rotation steps, each row followed by its count of steps
The counts run from 0 to 535.
[-0.18, -0.66,  0.26, -0.18, -0.10, -0.17,  0.15,  0.05,  0.09, -0.12,
  0.03,  0.41, -0.19,  0.18, -0.26,  0.05,  0.00, -0.22,  0.34, -0.18,
 -0.23,  0.08,  0.15, -0.33,  0.19, -0.19, -0.05, -0.01,  0.11, -0.21,
 -0.18, -0.25,  0.01, -0.05, -0.02, -0.15,  0.00,  0.18, -0.11] => 246
[-0.09, -0.21,  0.06, -0.15, -0.14, -0.24, -0.29, -0.37,  0.09, -0.09,
  0.02, -0.04, -0.07,  0.34, -0.29,  0.29, -0.10, -0.07,  0.19, -0.09,
  0.18, -0.01, -0.19, -0.09,  0.24,  0.24,  0.27, -0.01,  0.18,  0.14,
 -0.10,  0.17, -0.15, -0.07, -0.54, -0.33,  0.11, -0.22, -0.11] => 214
[ 0.14,  0.06,  0.32,  0.21, -0.02,  0.14, -0.20,  0.32,  0.56, -0.08,
 -0.31, -0.15,  0.04, -0.38,  0.07, -0.09, -0.23, -0.17,  0.07, -0.13,
 -0.12, -0.19,  0.12,  0.05, -0.23, -0.03, -0.07, -0.31,  0.01,  0.00,
  0.06,  0.11, -0.08, -0.26, -0.29,  0.16,  0.24, -0.21,  0.22] => 311
[-0.16, -0.09,  0.19,  0.29,  0.34, -0.53, -0.11, -0.07,  0.23, -0.24,
 -0.12,  0.31, -0.01,  0.49, -0.31,  0.11,  0.00, -0.11, -0.03,  0.09,
  0.03,  0.10, -0.15, -0.09, -0.32,  0.12,  0.21,  0.05,  0.27,  0.11,
  0.01, -0.22, -0.09, -0.28,  0.26, -0.11, -0.06, -0.13, -0.01] => 361
[-0.29, -0.11,  0.11, -0.04, -0.07, -0.23, -0.38, -0.03,  0.01, -0.03,
  0.19, -0.43,  0.09,  0.03,  0.10, -0.05, -0.44, -0.09,  0.09, -0.27,
  0.17,  0.43, -0.04, -0.09,  0.15,  0.09, -0.37,  0.24,  0.15,  0.07,
 -0.15, -0.01, -0.21, -0.03, -0.19, -0.18,  0.50, -0.04,  0.09] => 414
[-0.25, -0.59,  0.16, -0.05, -0.02, -0.19,  0.12,  0.17, -0.02,  0.05,
 -0.13,  0.07, -0.13, -0.42,  0.13,  0.04, -0.09,  0.20,  0.26, -0.01,
  0.04, -0.15,  0.11, -0.39,  0.07, -0.21,  0.11,  0.14,  0.22, -0.42,
 -0.19, -0.21, -0.01,  0.14,  0.14, -0.14,  0.27,  0.26, -0.16] => 264
[-0.20, -0.06,  0.09, -0.10,  0.07, -0.48, -0.21, -0.20,  0.05,  0.19,
 -0.21,  0.21, -0.11,  0.36, -0.22,  0.06,  0.18, -0.01,  0.18,  0.15,
  0.10, -0.05, -0.08, -0.31, -0.42,  0.08,  0.16, -0.04,  0.57, -0.11,
  0.07,  0.04,  0.17, -0.10,  0.00, -0.41, -0.06, -0.14,  0.02] => 352
[-0.23, -0.22,  0.02,  0.15,  0.11, -0.05, -0.12, -0.15,  0.25,  0.21,
 -0.34,  0.20, -0.13,  0.00, -0.04,  0.08,  0.06, -0.06,  0.22,  0.20,
  0.14, -0.21, -0.06, -0.29, -0.18, -0.08,  0.42,  0.04,  0.38, -0.17,
 -0.42,  0.23,  0.23, -0.24, -0.11, -0.20, -0.19, -0.33,  0.10] => 98
[-0.03, -0.15,  0.08,  0.17, -0.11, -0.01, -0.12,  0.25,  0.22,  0.12,
 -0.30, -0.05,  0.11, -0.68,  0.31, -0.15, -0.27, -0.07,  0.02, -0.23,
  0.05, -0.18, -0.07,  0.03,  0.02,  0.30,  0.12,  0.01,  0.21, -0.29,
 -0.15,  0.08, -0.23,  0.02, -0.23, -0.06,  0.39, -0.18,  0.12] => 293
[-0.01, -0.04,  0.18,  0.03, -0.19, -0.20, -0.40, -0.07,  0.11, -0.24,
 -0.15, -0.02, -0.11, -0.05, -0.08,  0.14, -0.14,  0.09,  0.43, -0.22,
  0.20, -0.28,  0.24,  0.03,  0.07, -0.01,  0.22, -0.26, -0.21,  0.41,
  0.18, -0.17,  0.05, -0.03, -0.41,  0.13,  0.09, -0.42,  0.10] => 201
[-0.07, -0.13, -0.01,  0.25, -0.17, -0.29, -0.27,  0.26, -0.04,  0.39,
  0.15,  0.09, -0.02, -0.38,  0.18, -0.12, -0.07, -0.36,  0.34, -0.04,
 -0.04,  0.15, -0.12, -0.16, -0.12,  0.06, -0.01,  0.09,  0.23, -0.11,
  0.29, -0.35, -0.17, -0.08,  0.27, -0.10,  0.36, -0.01, -0.14] => 155
[ 0.18, -0.13, -0.02, -0.09, -0.09,  0.22, -0.33,  0.05,  0.33,  0.24,
 -0.10, -0.25, -0.06, -0.36, -0.15,  0.11, -0.02, -0.31,  0.26, -0.06,
  0.07, -0.17, -0.03, -0.23, -0.39, -0.01,  0.18, -0.32,  0.25, -0.18,
  0.09,  0.15, -0.04, -0.19, -0.48,  0.07,  0.22, -0.09,  0.01] => 320
[ 0.26, -0.12,  0.33,  0.12,  0.02, -0.06, -0.16,  0.18,  0.21, -0.08,
 -0.03, -0.04, -0.15, -0.58, -0.02, -0.17, -0.29, -0.28,  0.12, -0.16,
 -0.15, -0.28,  0.05, -0.03,  0.12,  0.28,  0.03, -0.16, -0.08, -0.36,
  0.12,  0.03, -0.09,  0.20, -0.09, -0.04,  0.48,  0.06, -0.14] => 38
[ 0.14, -0.36,  0.05,  0.07, -0.21, -0.23, -0.04,  0.06,  0.41, -0.30,
 -0.10, -0.35, -0.07,  0.13, -0.38,  0.06, -0.19, -0.08,  0.12,  0.02,
 -0.14, -0.36, -0.07,  0.29, -0.02,  0.06,  0.05,  0.06, -0.08,  0.40,
  0.22, -0.09,  0.10, -0.34, -0.19,  0.07,  0.30, -0.03,  0.00] => 450
[-0.31, -0.40,  0.23,  0.31, -0.08, -0.10, -0.08,  0.26,  0.38, -0.05,
 -0.26, -0.10,  0.02, -0.39,  0.44, -0.03, -0.24,  0.24, -0.07, -0.17,
 -0.08, -0.07,  0.19, -0.06, -0.09, -0.03,  0.04,  0.07, -0.06, -0.17,
 -0.13, -0.05, -0.36, -0.08,  0.26,  0.04,  0.28,  0.10, -0.09] => 282
[ 0.12, -0.15, -0.09, -0.14, -0.09, -0.35, -0.42, -0.01,  0.10,  0.02,
 -0.03, -0.22, -0.05, -0.10, -0.01, -0.24, -0.11, -0.18,  0.30, -0.21,
  0.19, -0.24, -0.05,  0.22,  0.18,  0.15, -0.02, -0.13,  0.50,  0.37,
  0.13, -0.18,  0.12,  0.16, -0.34,  0.14,  0.26, -0.25,  0.05] => 185
[-0.08, -0.39,  0.23, -0.20,  0.13, -0.20, -0.16, -0.04,  0.42, -0.17,
 -0.38,  0.15,  0.19,  0.00, -0.05, -0.17, -0.05,  0.11, -0.01, -0.37,
 -0.06,  0.01, -0.07, -0.09, -0.48, -0.05,  0.17, -0.05, -0.02,  0.16,
 -0.04,  0.03,  0.06, -0.49, -0.23, -0.02, -0.04, -0.29,  0.14] => 84
[-0.24, -0.21,  0.31, -0.03,  0.12, -0.34, -0.08, -0.28,  0.22, -0.09,
 -0.07,  0.27, -0.27,  0.21,  0.03,  0.05, -0.02, -0.16, -0.24, -0.23,
 -0.26,  0.10, -0.12, -0.18,  0.21,  0.24,  0.10, -0.11,  0.28, -0.28,
 -0.14,  0.12, -0.21,  0.11, -0.22, -0.25,  0.03,  0.22, -0.33] => 497
[-0.40, -0.10, -0.01,  0.21, -0.16, -0.13, -0.30, -0.15, -0.13,  0.21,
  0.30, -0.20, -0.11, -0.07,  0.25, -0.04, -0.09, -0.07,  0.38, -0.18,
  0.21,  0.24,  0.11, -0.22,  0.33, -0.15, -0.13,  0.05,  0.43, -0.05,
 -0.10, -0.08, -0.20,  0.00, -0.07, -0.04,  0.32, -0.13, -0.27] => 408
[ 0.11, -0.33,  0.43,  0.15, -0.14, -0.12,  0.05,  0.14,  0.36, -0.03,
 -0.25,  0.00, -0.07, -0.06,  0.07, -0.03, -0.28, -0.15, -0.12, -0.37,
 -0.33, -0.11,  0.01, -0.11,  0.26,  0.14, -0.25, -0.27, -0.09, -0.01,
  0.16, -0.01, -0.28,  0.01,  0.10,  0.04,  0.53,  0.32, -0.07] => 29
[-0.03, -0.12,  0.01,  0.10,  0.03, -0.44, -0.38,  0.15,  0.14,  0.17,
  0.19, -0.26, -0.02, -0.06,  0.03, -0.20, -0.34, -0.21,  0.21,  0.17,
  0.07,  0.24, -0.19,  0.05, -0.13,  0.32, -0.27,  0.24,  0.35, -0.01,
 -0.02, -0.14, -0.27, -0.03,  0.38, -0.24,  0.32, -0.07, -0.02] => 160
[-0.01, -0.07,  0.47,  0.07,  0.32, -0.27,  0.15,  0.06,  0.16, -0.06,
 -0.05,  0.36, -0.20, -0.46,  0.04, -0.05,  0.05, -0.15,  0.08, -0.24,
 -0.29, -0.10, -0.11, -0.29,  0.22, -0.14,  0.03,  0.04,  0.14, -0.37,
  0.08, -0.16,  0.05, -0.02, -0.36,  0.15,  0.25, -0.04, -0.24] => 512
[-0.01, -0.25,  0.23,  0.01,  0.04, -0.26, -0.06, -0.20,  0.09, -0.21,
  0.01,  0.16, -0.26,  0.11, -0.48,  0.18, -0.30, -0.11,  0.15,  0.16,
 -0.06, -0.09, -0.18, -0.27,  0.18,  0.07,  0.30,  0.25, -0.31, -0.16,
 -0.02,  0.25,  0.17, -0.21, -0.27, -0.33,  0.23, -0.03, -0.21] => 232
[-0.42, -0.32,  0.22,  0.18, -0.06, -0.30,  0.05,  0.04,  0.27, -0.10,
 -0.30, -0.19, -0.12, -0.10,  0.46, -0.10, -0.20,  0.37, -0.06, -0.26,
 -0.09, -0.11,  0.31, -0.13, -0.05,  0.04, -0.26,  0.07,  0.23, -0.18,
 -0.28,  0.07, -0.23,  0.05,  0.21,  0.03,  0.23,  0.07, -0.15] => 280
[-0.14, -0.03,  0.13,  0.03,  0.04, -0.22, -0.21, -0.07, -0.01,  0.00,
 -0.19,  0.24, -0.06, -0.02, -0.20,  0.40,  0.35, -0.13,  0.19,  0.08,
  0.06, -0.21, -0.09, -0.24, -0.48, -0.02,  0.38,  0.01,  0.32, -0.15,
  0.32, -0.23,  0.17, -0.05, -0.33, -0.09,  0.11, -0.14,  0.22] => 347
[-0.04, -0.16,  0.49, -0.02, -0.04, -0.20,  0.18, -0.11,  0.05, -0.04,
  0.02,  0.25, -0.32,  0.14, -0.37,  0.31, -0.01,  0.03,  0.49,  0.29,
 -0.13, -0.22,  0.02, -0.29,  0.28, -0.07,  0.07,  0.08, -0.01, -0.21,
 -0.24, -0.01,  0.02, -0.08, -0.18, -0.37,  0.11, -0.18,  0.02] => 235
[-0.24, -0.22,  0.00,  0.33,  0.12,  0.17, -0.12, -0.02,  0.20, -0.21,
 -0.22,  0.26, -0.15,  0.18, -0.16,  0.35, -0.10, -0.38,  0.11, -0.12,
  0.12,  0.10,  0.13, -0.30, -0.16, -0.10,  0.22, -0.08,  0.29, -0.12,
 -0.36, -0.17,  0.01, -0.21, -0.14,  0.11, -0.15, -0.03,  0.32] => 109
[ 0.00, -0.13,  0.01,  0.10, -0.18, -0.39, -0.18,  0.26, -0.08,  0.33,
  0.07,  0.11,  0.02, -0.35,  0.10, -0.19, -0.11, -0.33,  0.37, -0.21,
 -0.03,  0.21, -0.22, -0.19, -0.10,  0.12, -0.16,  0.06,  0.27, -0.01,
  0.29, -0.35, -0.11, -0.11,  0.19, -0.08,  0.43, -0.04, -0.10] => 156
[-0.02, -0.43,  0.36, -0.21,  0.27, -0.07, -0.05,  0.13,  0.23,  0.21,
  0.07,  0.10, -0.12, -0.39,  0.12, -0.05,  0.06, -0.02,  0.26, -0.05,
 -0.17,  0.14, -0.05, -0.44,  0.02, -0.23, -0.14,  0.09,  0.37, -0.45,
 -0.36, -0.09, -0.25,  0.04, -0.10, -0.01,  0.05, -0.01, -0.12] => 519
[-0.15, -0.24,  0.36, -0.17, -0.28, -0.06, -0.31, -0.15,  0.11, -0.21,
 -0.11,  0.28, -0.09,  0.29, -0.14,  0.35, -0.02, -0.13,  0.29, -0.17,
 -0.02,  0.07,  0.11, -0.14,  0.20,  0.09,  0.07, -0.10, -0.12,  0.10,
 -0.10, -0.03, -0.08,  0.05, -0.47, -0.36, -0.04, -0.21,  0.37] => 219
[-0.21, -0.06,  0.03,  0.12,  0.15, -0.13,  0.01, -0.24,  0.22,  0.16,
 -0.40,  0.17, -0.19,  0.07, -0.12,  0.00,  0.06,  0.01,  0.16,  0.08,
  0.08, -0.27, -0.07, -0.31, -0.16, -0.04,  0.30,  0.04,  0.50, -0.11,
 -0.38,  0.24,  0.31, -0.27, -0.21, -0.10, -0.13, -0.40,  0.05] => 97
[-0.06, -0.10,  0.37, -0.04,  0.33, -0.30,  0.04, -0.04,  0.07, -0.01,
 -0.07,  0.23, -0.27, -0.43,  0.02, -0.12, -0.01, -0.16, -0.04, -0.24,
 -0.28, -0.11, -0.18, -0.38,  0.15, -0.10,  0.01,  0.10,  0.23, -0.44,
 -0.03, -0.01,  0.12,  0.03, -0.42,  0.12,  0.26,  0.01, -0.26] => 513
[-0.07, -0.46,  0.13, -0.01, -0.49, -0.14, -0.15,  0.14,  0.47,  0.00,
 -0.04, -0.21, -0.11,  0.24, -0.12,  0.01, -0.04, -0.01,  0.46,  0.09,
 -0.23, -0.16,  0.24,  0.19, -0.03,  0.02, -0.23, -0.05,  0.01,  0.36,
 -0.04, -0.02, -0.08, -0.26,  0.06, -0.10,  0.05, -0.17,  0.10] => 445
[ 0.03, -0.12,  0.03, -0.03, -0.13, -0.44, -0.12,  0.14, -0.12,  0.34,
  0.04, -0.04, -0.02, -0.22,  0.04, -0.20, -0.19, -0.27,  0.28, -0.28,
 -0.05,  0.16, -0.26, -0.23, -0.09,  0.17, -0.31,  0.07,  0.36,  0.04,
  0.22, -0.35, -0.08, -0.04,  0.14, -0.08,  0.52, -0.01,  0.00] => 157
[-0.17, -0.27,  0.28,  0.19, -0.33, -0.19, -0.05,  0.00,  0.29,  0.04,
 -0.18,  0.06, -0.25,  0.11,  0.17, -0.02, -0.22, -0.09,  0.04, -0.16,
 -0.23, -0.14,  0.22, -0.11,  0.25,  0.37, -0.27, -0.17,  0.20, -0.24,
 -0.20,  0.18, -0.30,  0.26,  0.25, -0.23,  0.22,  0.21, -0.03] => 25
[-0.19,  0.03,  0.23,  0.50,  0.17,  0.02,  0.02,  0.07,  0.27,  0.01,
 -0.37,  0.21, -0.20,  0.11, -0.06,  0.13, -0.24, -0.05,  0.13,  0.21,
  0.08,  0.07,  0.23, -0.45, -0.05, -0.46,  0.14, -0.24,  0.09,  0.00,
 -0.17, -0.10,  0.20, -0.35,  0.15, -0.11,  0.02,  0.06,  0.04] => 117
[-0.10, -0.34,  0.21,  0.00,  0.10, -0.24, -0.30,  0.07,  0.17,  0.14,
 -0.23,  0.46,  0.10,  0.22, -0.12,  0.10,  0.16, -0.11,  0.22,  0.17,
  0.08,  0.15, -0.10, -0.25, -0.39, -0.07,  0.31, -0.08,  0.23,  0.03,
  0.12, -0.25, -0.06, -0.14,  0.22, -0.41, -0.15, -0.07,  0.20] => 355
[-0.05,  0.06,  0.22,  0.04, -0.11, -0.33, -0.33, -0.16,  0.23,  0.01,
 -0.19, -0.09, -0.09,  0.15, -0.05,  0.01, -0.13,  0.31,  0.28,  0.20,
  0.24, -0.27,  0.04,  0.10,  0.26, -0.03,  0.30, -0.25,  0.00,  0.36,
  0.10,  0.18,  0.06, -0.11, -0.36, -0.36,  0.15, -0.38, -0.12] => 206
[-0.17, -0.17,  0.07,  0.23, -0.10,  0.01, -0.20,  0.14,  0.52,  0.31,
 -0.15, -0.25,  0.05, -0.21,  0.34, -0.11, -0.08,  0.01, -0.01, -0.03,
 -0.07, -0.05, -0.05,  0.08,  0.04,  0.20, -0.09, -0.06,  0.54, -0.14,
 -0.29,  0.32, -0.41, -0.06, -0.09, -0.09,  0.21, -0.13, -0.06] => 298
[-0.21,  0.14,  0.26,  0.34,  0.05, -0.29, -0.22,  0.17, -0.07,  0.06,
 -0.06, -0.14, -0.13, -0.32,  0.16,  0.10, -0.23, -0.20, -0.02,  0.12,
 -0.02,  0.12, -0.18, -0.23, -0.13,  0.02, -0.16,  0.25,  0.12, -0.22,
  0.34, -0.22,  0.11,  0.05,  0.07, -0.12,  0.62,  0.18,  0.20] => 148
[ 0.07, -0.05,  0.14,  0.08, -0.04, -0.14,  0.08,  0.25,  0.32,  0.18,
 -0.38, -0.13,  0.21, -0.41,  0.24, -0.35, -0.28,  0.03, -0.07, -0.20,
 -0.02, -0.15, -0.13,  0.10,  0.12,  0.22, -0.11, -0.11,  0.48, -0.06,
 -0.12,  0.16, -0.16, -0.09, -0.24, -0.13,  0.44, -0.17,  0.00] => 295
[-0.24, -0.23,  0.22,  0.01,  0.44, -0.20, -0.03,  0.05,  0.33, -0.25,
  0.21, -0.13, -0.07, -0.06,  0.00, -0.04, -0.02, -0.08, -0.02, -0.07,
 -0.07,  0.20,  0.04, -0.04, -0.03, -0.07, -0.23,  0.29,  0.55, -0.37,
 -0.40,  0.00, -0.26, -0.01, -0.19,  0.19,  0.06,  0.02, -0.23] => 525
